In the rows, 128 means zero.
The rows of Y fall into a few groups, which share some directions, and each row is roughly a mix of its group's hidden directions.
Y:
[[123 132 140 137 160 156 121 177 115  79 123 149]
 [119 142  84 135 123 137 138 143  79 170 117 103]
 [127 122 171  91 151 102  98 116 146 115 167 137]
 [127 150 103 153 127 121 164 163 100  93  99 148]
 [151  70 134 129 147  88 159 110 120 126 114 119]
 [ 80 138 123 139 130 154 141 173 157 150 141 152]
 [ 85 146 116 113 168 149 124 144  94 123 144 163]
 [164 117 139 145 126 157 163 143 104 120 180 139]
 [ 79 137 124 111 150 144 104  96  85 117 131 107]
 [139 113 158 110 146 102  94  99 168 116 153 154]
 [121 123 139  92 127 132  89 120 157 110 169 168]
 [153 103 166 142 123 108 148 102 178 114 141 146]
 [127 156  98 125 130  88 113 164 142 128 101 171]
 [130 115 160 140 119 152 148 144 154  70 128 156]
 [142 103 139 178 120 124 157  92 148 167 131 131]
 [149 119 125 137 112 118 132 103 118 172 173  85]
 [100 141 109 122 146 155  85 123 115 181 142 120]
 [165  94 149 135  94 105 151 115 162 106 114 107]
 [114 155 104 147 110 165 151 139  75 143 130 108]
 [155  75 136 123 114 103 151  98 158 115 110 111]
 [143 164 116 164 121 125 123 171 131 156 134  86]
 [129 153 124 164 120 128 172 171 118 102  97 125]
 [116 131 121 154 134 112 188 137  82 120 138 106]
 [129 128 124 163 102 135 183 166 124 157 111 129]
 [ 72 141 121 129 154 149 112 119 114 106 168 150]
 [121 147 102 154 122 120 170 137  91 102  92 105]
 [ 92 127 134 102 123 151  76  98 147 150 130 103]
 [167 110 166 134 101  99 163 130 154 151 135 145]
 [130 163 144 147  90 154 129 154 171 155 142 117]
 [154 117 143  92 137 104  78 103 164 125 133 140]
 [143 106  81 129 155 113 167 127  84 123 142 129]
 [174  82 120 144 139  97 135 110 133 156 104 119]
 [148 138 135 148 115 113 181 167 129  92 105 124]
 [176 125 122 145  80 132  89 105 140 123 110 124]
 [101 155 103 126 155 148 104 140  75 142 151 134]
 [177 107 143 137  96 108 129 116 169 113  97 131]
 [143 104 153 100 148 102  99 123 181 114 125 149]
 [ 94 171 117 124 145 155  86 140  95 138 140 139]
 [136 128 145 116 182 144 106 162 115 103 112 162]
 [137 126 115 114 116 103 132  91 132 192 124  97]
 [122 128 147 119  69 125 147 106 153 106 142  89]
 [180 116 133 137 114  99 166 136 147 146  93 113]
 [159  98 154 133  91 107 157 121 170 120 119 108]
 [168 107 148 154  98  97 146 118 162 111 112 151]
 [ 86 151  91 141 154 157 141 139 104 145 110 101]
 [184 100 136 146  95 103 142 115 148 112 105 128]
 [124 142 149 109 188 117 112 142 105 126 168 144]
 [129 108 150  86 125 100 142 135 144  72 116 148]
 [132 163 135 139  91 158 122 156 164 166 147 129]
 [117 131 139  96 125 117  99 122 157 100 165 175]
 [150 134 113 152 156 116 165 168  90 116 134 156]
 [ 96 109 119 108 143 133  85  80 121 151 144 149]
 [170 103 151 149  92 111 156 147 160 134 110 134]
 [143 113 160 111 136  99  97 111 171 113 151 161]
 [167  98 165 147 114 109 154 106 165 111 132 134]
 [112 127 176  89 146 109 103 123 137 120 173 134]
 [113 158 108 172 111 147 159 146  89 141 121 106]
 [ 97 164 104 128 133 176  97 139  99 123 107 137]
 [160  93 149 133  91 109 160 117 167 121 122 109]
 [101 164  84 137 129 118 142 161  85 141 139 124]
 [138 134 103 161 165 113 175 141  88 115 130 134]
 [132 113 141 111 111 144  88  88 149 170 154 111]
 [157 108 133 135  86 119 158 113 172 158 106 121]
 [183 111 124 123 112 103 119  89 130  90 114 132]
 [133 138 109 102 124 146 132 176  88 149 114  89]
 [127 110 155 100 154 127  84  77 119 133 148 126]
 [157  80 136 126 148  82 161 117 120 114 109 129]
 [114 160  91 117 150  97 121 148  97 172 126 122]
 [114 131 107 122  84 104 140  76 127 161 144 112]
 [151 136 120 152 158 116 156 170  97 116 124 168]
 [136 146 144 108 117  87 175 160 120 113 105 102]
 [133 123 125 151  90 135 118 110 139  71 167 138]
 [135 143 149 120 122  79 178 155 148 114 107 120]
 [172 143 124 147  74 131  94 111 147 125 111 121]
 [ 87 160  97 118 166 134 136 145 115 143 103  97]
 [ 76 154 134  96 169 133 122 141 117 102 129 149]
 [144 114 170 120 128 121 134 125 160  93 151 177]
 [142 128 108 145 158 160 110 170 113 118  86 104]
 [127 171 131 143 145 149 117 175 146 155 125 165]
 [118 103 114 112 161 102 123 119 106 173 172 128]
 [140 108 134 146 116 103 162 105 116 161 168  90]
 [166  90 141 128 134  96 122 108 164 136  87 124]
 [110 134  97 106 174 107 116 157  90 138 153 131]
 [151  87 151 105 140 108 117  91 169 128 138 149]
 [150 108 161 137 115 103 116 113 168 119  98  86]
 [115 137 101 134 103 166 126 156  75 152 121 111]
 [125 130 155 116 128 127 179 112 111 141 184 144]
 [ 80 154  93 121 138 157 109 164 109 118 115 115]
 [ 87 154  88 128 117 139 117 168 136 105 115 159]
 [ 96 147  89 109 149 155 117 129  91 147 153 153]
 [129 141  81 163 100 129 125 162 138 119  97  99]
 [102 177 122 132 147 153 113 165 101 141 147 154]
 [129 139 118 135 127 143 171 135  75 138 154  87]
 [ 83 148  91 131 109 125 130 112  97 149 125  86]
 [112 126 103 148  80 146 148  97 112 131 143  85]
 [ 93 161  96 127 157 128 115 166  90 125 111 125]
 [114 155 108 171 106 146 163 144  89 140 120 109]
 [148 122 149 141 136 115 185  84 138 154 127 110]
 [102 107 132  96 151 134 112  99 129  95 111 177]
 [168  95 129 135 108  90 137  95 132 108 105  98]
 [160 111 161 100 120 101 100 119 163 143 149 155]
 [151 105 179 102 161 128 118 123 149 125 123 166]
 [137 105 134 146 117 109 143 100 128 180 167  99]
 [185 142 101 162  84 122 128 123 123 120 121 119]
 [ 95 139 111 109 152 118  84 100 101 149 117  97]
 [160 128 105 161 164 125 128 154  93 137 116 168]
 [141 162 143 137 107 160 136 162 143  91  91 112]
 [142 115 155 120 105 107 127 116 174 106 126 180]
 [126 150 123  70 115 135  91 154 121  92 129 119]
 [126 110 128 101 123 135  82  86 137 168 158 125]
 [123 149  97 155 115 133 154 190 124 122 103 126]
 [122 153 105 151 105 163 141 136  86 163 138 100]
 [116 101 112 106 168 105 131 105  82  96 120 137]
 [128 116 157 139 105 144 157 177 146 173 133 122]
 [ 88 161 126 112 113 162 124 165  96 122 122 101]
 [151 111 122 139 159 109 188 123  94 118 147 125]
 [171 103 165 138 122  99 152  89 147 129 143 139]
 [115 123 114 118 134 166  75  96  98 121 155 129]
 [119 164 108 176 115 125 152 171 111 122 105 118]
 [106 106 118 107 105 159  87  85 143 143 137 103]
 [164 105 134 135  93 117 121 106 184 127 103 134]
 [132 123 167 106 152 134 147 116 115 112 166 178]
 [153 109 165 112 135  99 106 107 166 148 152 156]
 [120 167 102 143 148 133 120 186 106 147 131 107]
 [123 147  81 136 131 109 101 126 112 164 121  81]
 [147 118 148 109 134 105  86  81 135  98 151 146]
 [123 124 160 122 143 103 180 159 138  89 127 146]
 [ 98 139 129 114 166 139 123 124  76 148 156 100]
 [120 112 158  96 158 130  93  75 116 134 143 129]
 [153 175 145 154 126 124 118 165 144 147 107 162]
 [ 92 159  87 111 139 143 108 158  91 140 116 121]
 [134 124 138 102 109 113 105 126 165  96 153 178]
 [133 110 136 124 107 130  99  70 121 109 173 131]
 [ 92 145  99 118 131 165  95 117  97 148 158 116]
 [122 146 102 141 156 111 155 170  98  93 109 148]
 [120 125 186  93 138 106 129 134 127 119 175 124]
 [147 118 167 110 143 101 134  72 140 117 158 129]
 [153 116 130 127  96 105 120 114 183 121  95 156]
 [122 156 116 149 135 107 162 181 106  99 115 114]
 [ 91 142 120 135 138 110 161 158  97  83 108 138]
 [141 135 116 140 143 105 184 170  96 106 129 123]
 [150 129 128 165 111  95 174 138 129 113  86 119]
 [111 142  94 157 126 150 161 159 106 152  96 108]
 [122 119 153 125 156 103 111 112 184 121 149 162]
 [115 113 133 144 120 103 183 116 111  84 110 150]
 [112 104 124 102 141 127  82  76 135 139 142 154]
 [173 109 141 138 117 137 122 144 155  94 123 178]
 [146 130  96 143 108 149 144 136  72 124 102  97]
 [111 131 100 121 138 178  93 111 101 125 120  89]
 [ 99 146  99 126 161 148 105 135  77 148 148 135]
 [135 107 143 126  95 162 110  96 112 123 177 151]
 [128 149 113 150 122 112 170 160  87 123 142  91]
 [177 104 147 137 104 102 133 119 163 107  95 134]
 [156  99 154  95  97 144 112  92 163 136 133 135]
 [173  94 145 133 125  96 131 116 160 112  88 136]
 [101 109 142 119 168 107 186 147 114 120 143 126]
 [134 118 106 149  72 126 127  90 153 126 127  92]
 [174 113 122 162  78 130 134 114 143 147 131 103]
 [ 85 152 115 122 167 149 102 130  97 158 138 146]
 [147 110 142 110 156 125  94  88 123 165 141  93]
 [113 129 157 128 141 153 154 157 123  78 136 168]
 [159 133  95 124 129 117 146 139  94 152 133 184]
 [130 130  98 129 102 113 135  97 122 182 127  85]
 [141 131 109 140 124 139 148 163  80 144 100  86]
 [111 148 121 105 110 147  70 151 153 129 104 148]
 [129 121 112 123 106 112 127  94 143 180 103  85]
 [152 104 130 125  93  96 143  90 125  99 121  89]
 [143 100 151 145  93 153 147 115 172  95 109 124]]

Here is one row of each group, with its name. Which group are the others in?
[143 135  82 130 126 133 118  91  90  85 110 121] | M
[118 156 105 156 145 123 158 177  97 109 108 131] | F
[153 119 109 158  71 143 172 135 131 133 137 127] | G
[164 126 130 168  72 136 143 128 133 137 145  99] | E

[149  97 128 163 151  96 156  91 133 154 150 131] | F
[164 102 150 164 101 104 142 111 160 115 119 155] | M
[141 120 155  93 115 113  78 132 153 150 150 157] | M
[135 134 156 117 176 131 133 158 107 114 166 163] | G
[153 116 172 122 131  97 154  79 149 124 145 126] | M
[108 120 117  74 142  99  97 145 126 100 129 159] | F
[131 120 132  94 140 137  72 113 163 117 114 163] | F
[125 135 116 100 166 112  87  99 148  87 117 117] | M
[155 100 149 121 127  84 148 130 168  99 118 152] | F
[151 121 123 129 122 107 163 126  99 151 173  85] | F
[122 100 138 127 130  99 175  91  98 117 158 110] | F
